Turns in one plane each, and the order they were made in; the first pair answered:
dadep (before -> after):
[-2  9 -6  4  0 17 -1  2  3  0  0  4 -1 12  2  6  4 -6 -2  0 -1  0 -4]  ->  [-2  9  5  4  2 10  6  3  2  1 -1 -1 -1  1 -6  8  8 -6  9  8  6  7 -5]
[  8 -24 -16   2 -11 -15 -10 -11   4   2   2   4   1   2  10  -4  -6   6
 -10 -22 -21  -7   5]  ->  [  4  -8 -16   0   3   4 -10   8  -8   2 -12   9  13  11   7  -7   0 -31
   2  -5 -15 -18   8]
[  8   1 -22   5 -22   3   7 -12 -18   2  21   7   9  11  -5   5   9  -8
  -5 -21  -7  -4  -3]  ->  [  6   7 -15   4 -14   8  10  -3 -24   3  14   6  14   8 -11   4  14 -25
   6  -9   1  -5  -2]
fom (before -> after):
[ 16 -20   3   3 -17  -6  20  -7  -7   2   3  -6   5  -8 -15 -14   9   8
   7   0  -6  -6 -17]  ->  [ 17 -18  -7   3 -21   2  17 -10  -7   2   5  -1   3   4 -11 -12   7   5
  -2  -8 -13 -10 -19]
[ -9  -4  -3   8  25  -2 -30  -7  -2  -1 -24  10   6  10  -1 -16  -2  -7
  20   8  10   2  11]  ->  [ -7  -5  -7   9  23  -2 -31  -8  -4  -1 -24  11   5  15   0 -17  -1  -8
  17   5   7  -1  12]
[ 27  -5  -6  31 -18  -2  -6 -20   3  16  21  -1 -12  17  -6  -6   0  11
  -3  -6  -1   5   8]  ->  [ 24   4  -5  29 -13   5  -6 -21   7  18  23  -1 -15  18  -5   0  -4  13
  -5  -6   1  10   4]
malu (before -> after):
[-10   6  12  -4   6   2  11   2   2   9  -2  -8   6 -23  -8  -1   1  -1
  15  13  14  15  -8]  ->  [ -7   4   9   0   0   3  17  -1  -3  11   3  -6   5 -18 -15   0   7 -10
  16   8  11  13 -12]
[ 16 -30 -28  10 -23 -10  -5 -10  -9   0   4  12   0  15   0 -15  17  -8
 -14 -18 -19 -20   3]  ->  [ 11 -26 -32   4 -12  -4 -18  -3  -5  -5  -6  14   3  18  15 -19   8  -3
 -20 -13 -20 -25  10]
[-11  14   3  -5  10   9 -15   4   6   2  -8   6   4   2  15  -2 -11  10
  -5   4  -3  -2   9]  ->  [-11  13  11  -4   9   2  -9   1   9   4  -5   1   2  -8  11   2 -10  19
   0   5   1   8   7]
bokil (before -> after):
[  1  35  16  -3  15  20 -13 -29  -2  18   7  -5  -4  22 -23  14  -4  -2
 -19 -25 -11  13 -36]  ->  [  8  17   3  -2  11  18 -21 -16 -22   9 -10   6  11  36 -22 -10   8 -35
 -15 -19 -22 -20 -21]
[ -4 -11   2   1 -12  -8  12  -5  -4   1  13  -6  -5  -9  -4  -7  12  -8
   3   2   3   3  -7]  ->  [ -5 -16   0  -2  -8 -11   5   1  -6  -3   5  -5   0  -9   3 -15  10  -8
   3   8   2  -5   1]
[-13  -2   0 -16  14  22 -22 -11   8   3  -8   9  -2   7  18 -16  -7   7
 -16  -1  -2   2  11]  ->  [-13   8   3 -11   6  27 -10 -21  12  11   8   6 -11   7   7   0  -5  10
 -17 -12   0  16  -2]
Pairs:
Between the rows of a pair lie two turns.
[ 11  -6  13   9  -3  -6   4   0   0   0  -5  -4   2 -24  -7  -2   8 -13
  19  16  12   6   8]  ->  [ 16 -18   1  14 -18 -13   3 -15   6   1   7  -2  -8 -17  -2  -1   5   8
   3  -5  -1   6   5] => malu then dadep
[-10  -2  -9  -3 -13 -14  -9   3  26   0   5 -18 -10  -3   3  -3 -16  10
 -15  -4  -4 -14  11]  ->  [ -9   5 -10   2 -22  -7   2  -3  25   6  16 -18 -14   1  -9   7  -9   2
 -14 -11  -4  -9   1] => fom then bokil
[-17  -3  17   3   1  14 -16  23  -2  20 -22  -9  -4   2  -8 -34  -2 -10
  22  10  13 -10 -13]  ->  [-16  -3  23   4   1   9 -13  21  -1  22 -20 -13  -5  -6 -11 -32  -2  -3
  26  11  15  -4 -14] => malu then malu
[  0 -10  18   4   0 -18   9  18  -4  -5  -9  -8   9  -8  -7 -17  10 -11
  14   9  14  -4   2]  ->  [  2 -10  13   6  -2 -14   9  19  -7  -6 -10  -5  10   0  -7 -18  13 -20
  12   7  10  -9   3] => malu then malu
[ -9  10  -7 -14   7   1  -9  -1   9   4  25   7   4   1   6 -12   3   7
 -16  10 -18   6 -22]  ->  [ -6   8  -7 -11   0   0  -2  -2   4   6  29   8   5   5  -2 -12  11  -4
 -14   8 -21   3 -25] => malu then bokil
[ 22  -8  -3  11  -8   6  17  -7  -4   7 -14   4  13  13 -13 -10  12 -29
  23  -1  13 -18  -8]  ->  [ 22 -15  13  10  -5 -13  20  -9   2   6 -14  -6  12  -8 -14 -10  10  -7
  32   5  21  -5  -6] => malu then dadep
[  9 -26  26   1  -6 -27  -3   3  -1  -4   8   6   0 -14   3   6  13  11
  15  13   4  -5   4]  ->  [ 11 -23   1   0 -14 -11 -17  -7   5  -4  16  17  -8  11  17   9   4  18
 -11  -9 -12 -13   1] => bokil then dadep
[ -2  -1  -9  13  -3  18  11  -5 -16   6   8  10  -3  25   7  16  -2 -26
   0  -6 -13 -14   8]  ->  [-11  -7   3  -2  20   4  -9   5  -2  -3 -10   3   2   2  31   5 -21   6
   1  13  -3 -11  26] => bokil then malu
[ -8  18   8   3  -7  13  16 -16  11  13  25 -11 -12  -1 -15  31  -4   3
  -1  -9   6  26 -18]  ->  [ -2  11  -9   6 -12  24  12  -3 -10   7  12   3   2  23 -17  14  10 -44
  -1  -6  -5  -8 -10] => bokil then fom
[  1  12  -3  21 -23   9   5 -13   4   3  19   3 -18   5 -22  23   0   1
  -3 -23  -6  24 -12]  ->  [  0  14 -20  15 -17  26 -10  -4   1  -2   7  14 -12  25  -7  15  -6 -15
 -15 -21 -13   5  -4] => malu then malu
[  2  -1  -3   9 -10   2   7  -8   2  -2  10  -7 -10  -2 -11  14  -1  10
  -3  -8  -7  11 -10]  ->  [ -2  11  -3   7  -1  17   6   5  -6  -3   0  -3  -1   5 -13  12   3 -18
   4   4  -3   2  -8] => dadep then dadep
[ -3  15  -1   2   9   9   0  16  -4   5  -8   3   0  -6 -11   9   4 -30
  30  28  12  -5  10]  ->  [  3   1 -11   6  -1   1  -3  15 -10   3 -10   7   4   1 -11  -1  10 -35
  27  22   3 -18  14] => fom then fom
[  9 -47 -11  -1  -6 -32 -14   0  -3 -13 -18   7   0 -10  17 -36   6  18
  -7  -3 -16 -30  24]  ->  [  1 -11 -10  -3  15  10 -10  24 -18  -9 -32  13  13   8   8 -26  14 -43
   6  20  -3 -38  18] => fom then dadep
[-10   5 -24 -12  28  18 -10   8  -8 -11  -8  17  10   2  37  -6 -32  -4
  -8  13  13 -12   3]  ->  [-13   6  -1 -13  33   3   1   5   0  -8  -4   5   7 -25  28   2 -34  18
   5  22  27   9  -1] => fom then malu
[-15   5   1 -12  15  11 -28  17  14 -14  -8  -3  -1  -5  25  -2 -24  36
  -9  13   9  -4  11]  ->  [-12  32  -8   1  -3  40  -5   4   9   1  17   3 -12  19   1  25 -12   6
 -13  -8   4   7 -17] => bokil then dadep
[  1 -26 -22  -2  -4  -6 -15   8 -13 -10 -13  12   8  18  25 -32  -5  -3
 -14   2 -12 -25  25]  ->  [ -5 -26   1  -8   7 -25 -15   5   2 -10 -12  -2   4 -13  28 -26 -16  34
  -5  12   2  -2  26] => malu then malu
[-11  -6  33  -2  15 -28 -22   0  16   2  -3   0   0   6  22  -2 -29  33
  -7  -2  -2   9   1]  ->  [ -7  -2   9   1   6  -8 -28  -3  12   3   0  13  -2  35  26  -1 -29  15
 -24 -18 -17  -6  -2] => malu then dadep
[ -2  19 -13  -1   7  24  -1   0  10   3  10   6  -4  16  10  11  -8  -6
 -15 -10  -3   0  -8]  ->  [ -6  24   4  -3  13  18   7   2  14   5  12  -3  -4  -3   2  17  -7   2
  -2   1   9  16 -11] => fom then malu
[ 11  -1  -4  -4  -8   3   8   0  11  10  18   4  -8   9 -17   5  10  -2
  -9 -22  -7   3  -3]  ->  [  7  -4  -8 -12   9   6  -8  18   6   1  -5   8   6  11  -1 -13   5 -16
  -6  -4  -4 -16  14] => dadep then bokil
[ -9 -12  -9  -7   3  -4 -17  -5   7  -8  -1  -3 -21 -10  34 -10 -35  22
  -7  19  -6   7  13]  ->  [  0  -8  -3  13 -26  -6  18 -25  -2   7  28  -6 -33  -8  -4  11 -11   6
   3   0  -8  23 -13] => malu then bokil
[  6  -7   4  15 -16 -14  21 -12   0  12   7  -8 -18  -2 -21  13   9  -5
   1  -1   2  15  -8]  ->  [  7 -20 -10   9  -7 -13   2   5 -12   0 -18   3  -2  10  -4 -13   9 -26
  -2  11  -5 -16  13] => bokil then malu
[ -1  -7  -7  -7  12   5 -13  12  -5 -16 -14   3   7   4  24 -22  -9   0
  -8   4  -2 -12  15]  ->  [ -4   8  10  -2   5   1   7  -7   9  -3  12 -10 -12 -13   7   6 -12  29
  -6  -7   7  25  -6] => bokil then malu
[  1  -4  -8   4 -12  -4   5  -6  -3   2   6  10  -4   9   2   0   4   2
 -10  -6  -9  -2  -2]  ->  [  0  -2 -10   3  -8   2   1  -1  -5   0   1  12  -1  13   5  -2   3  -5
 -11  -3  -9  -6   0] => fom then bokil
[ -8  13   2 -19   8   9  13  25  -3  -5   6 -16  -7   7  -6   2   1   6
  23   3  23  16   3]  ->  [ -1 -12  -5 -16  -8 -13   9  11   2  -8  14 -16 -15   5  -1  -8  -1  34
  12 -14  10  13   7] => fom then dadep
[  3   8 -16   9 -17  11  -1 -14  20   4  -2  13 -15   5  -7   2  -9  24
 -23   0   5   8  -2]  ->  [  3  12  -6  11 -18   9   7 -13  19   6   1   8 -16  -4 -15   7  -5  23
 -15   3  12  17  -7] => fom then malu
[  2   1  -4  -3  -5   0   2   0  -5   6   0   1   3   4  -4  -2   1 -16
  -1  -1  -1  -4   0]  ->  [-2  3 -3 -9  5  0 -8  3  2  3 -4  0  4  0  8 -2 -9 -2 -4  5  1  0  4] => malu then bokil
[ -2  34  -9  -6  11  27   3   8  -2   8   1   4   0  27  -5   9   9 -32
  -4   2  -1  -7  -4]  ->  [  1  26  12   1   2   6  24   3  -5  12   8  -7  -1   4 -27  13  21 -27
  16   8   8   8 -10] => dadep then malu
[ 11 -23 -12   4   2 -18  -7  -4  -2   1  -2  -6   1 -11  -6 -23  14   7
  -4   6   6 -15  19]  ->  [  5  -9 -25  -2   9   2 -21  -6   7   1   0   0  -4   5   9 -15  -1  14
 -23  -2   2 -14  17] => bokil then dadep
[ 15  14   8   9 -20   2  11  -2  -7   3 -15  19  13  15 -12 -16  -5  -3
  11  19  -6  -4  15]  ->  [ 15  14  15  11 -22  -4  17  -6  -5   5 -10  14  10   6 -17 -12  -3   4
  16  19  -3   5  11] => fom then dadep
